cols: W N G M P D C Y
<27>: [84, 148, 174, 82, 169, 154, 91, 117]
<124>: [78, 236, 146, 84, 159, 139, 161, 204]
<110>: [83, 8, 78, 83, 78, 83, 162, 83]
<92>: [79, 237, 146, 84, 159, 26, 90, 85]
tail: [84, 159, 26] => [90, 85]
find: [85, 148, 175, 82, 169, 153, 91, 117] => <27>
tail: [78, 236] => [146, 84, 159, 139, 161, 204]
tail: [237, 146, 84, 159] => [26, 90, 85]
all <110>: [83] => 1 4 6 8

cols: B U J L V
<33>: [112, 127, 111, 104, 103]
<189>: [133, 132, 133, 132, 129]
<112>: [113, 105, 121, 99, 114]
<98>: [76, 107, 134, 109, 109]
<149>: [64, 105, 122, 137, 143]
<132>: [85, 124, 107, 121, 138]
<60>: [124, 120, 92, 85, 99]
<58>: [40, 40, 77, 108, 141]
<118>: [133, 140, 154, 157, 123]
<145>: [134, 140, 154, 130, 127]
all <98>: [134] => 3
find: [133, 141, 153, 130, 127] => <145>
tail: [105, 122] => [137, 143]

cols: S Q H T E
<123>: [97, 136, 97, 98, 158]
<99>: [158, 158, 137, 97, 97]
<116>: [139, 136, 97, 233, 159]
all <123>: [97] => 1 3
all <99>: [97] => 4 5
where: [137] => <99>, 3
tail: [97, 98] => [158]
where: [139] => <116>, 1
all <99>: [137] => 3

cols: Vimor faf buf vinev nud nes Nos vosim kepig bedo
<68>: [146, 211, 137, 192, 171, 102, 117, 161, 132, 86]
<120>: [101, 185, 22, 124, 166, 151, 140, 142, 145, 151]
<89>: [87, 56, 78, 179, 109, 119, 90, 123, 124, 122]
<69>: [181, 214, 127, 160, 139, 74, 206, 131, 131, 121]
tail: [161, 132] => [86]
where: [119] => <89>, 6
find: [181, 213, 127, 160, 139, 73, 206, 132, 131, 121] => <69>

cols: dup pif ton mis lop mipa Loku Vop dasa
<64>: [108, 234, 179, 117, 61, 192, 63, 166, 146]
<67>: [159, 11, 47, 142, 18, 148, 114, 63, 113]
<103>: [116, 181, 144, 122, 28, 192, 67, 139, 142]
<53>: [125, 196, 164, 124, 114, 154, 93, 157, 131]
<20>: [135, 168, 154, 128, 155, 126, 117, 150, 122]
<32>: [135, 169, 154, 128, 155, 202, 48, 170, 143]
where: [169] => <32>, 2
find: [159, 13, 47, 142, 17, 148, 114, 64, 113] => <67>
where: [47] => <67>, 3
tail: [135, 168, 154, 128, 155] => [126, 117, 150, 122]

cols: Faz Fisu vunar bef bugon zupa moz tedif
<46>: [147, 131, 200, 161, 95, 70, 120, 239]
<133>: [180, 141, 73, 117, 160, 51, 99, 69]
<154>: [180, 141, 73, 117, 160, 120, 99, 69]
<23>: [146, 77, 203, 146, 193, 125, 192, 140]
<14>: [188, 136, 209, 150, 127, 63, 117, 170]
<85>: [122, 73, 118, 84, 93, 169, 168, 109]
all <23>: [192] => 7
where: [63] => <14>, 6
tail: [117, 160, 51, 99] => [69]

cols: vatu Ris reni fope lusas muza duno kodi
<74>: [172, 88, 165, 230, 140, 16, 151, 212]
<29>: [66, 189, 89, 33, 123, 215, 126, 63]
<139>: [131, 80, 170, 241, 183, 163, 64, 208]
<141>: [128, 91, 200, 213, 212, 129, 83, 187]
<28>: [161, 58, 109, 198, 114, 182, 67, 165]
<106>: [164, 83, 164, 83, 141, 164, 164, 118]
where: [66] => <29>, 1
all <106>: [164] => 1 3 6 7
col: [208, 187, 165] => kodi

cols: duf ridon mel ganal Zovor muman bugi Fezin zofi rodav
<40>: [172, 176, 177, 125, 78, 224, 185, 75, 198, 5]
<77>: [32, 157, 251, 177, 74, 193, 31, 58, 118, 124]
<4>: [213, 63, 126, 168, 49, 103, 224, 66, 234, 94]
col: [185, 31] => bugi
find: [213, 63, 126, 167, 49, 103, 223, 66, 234, 94] => <4>
where: [124] => <77>, 10

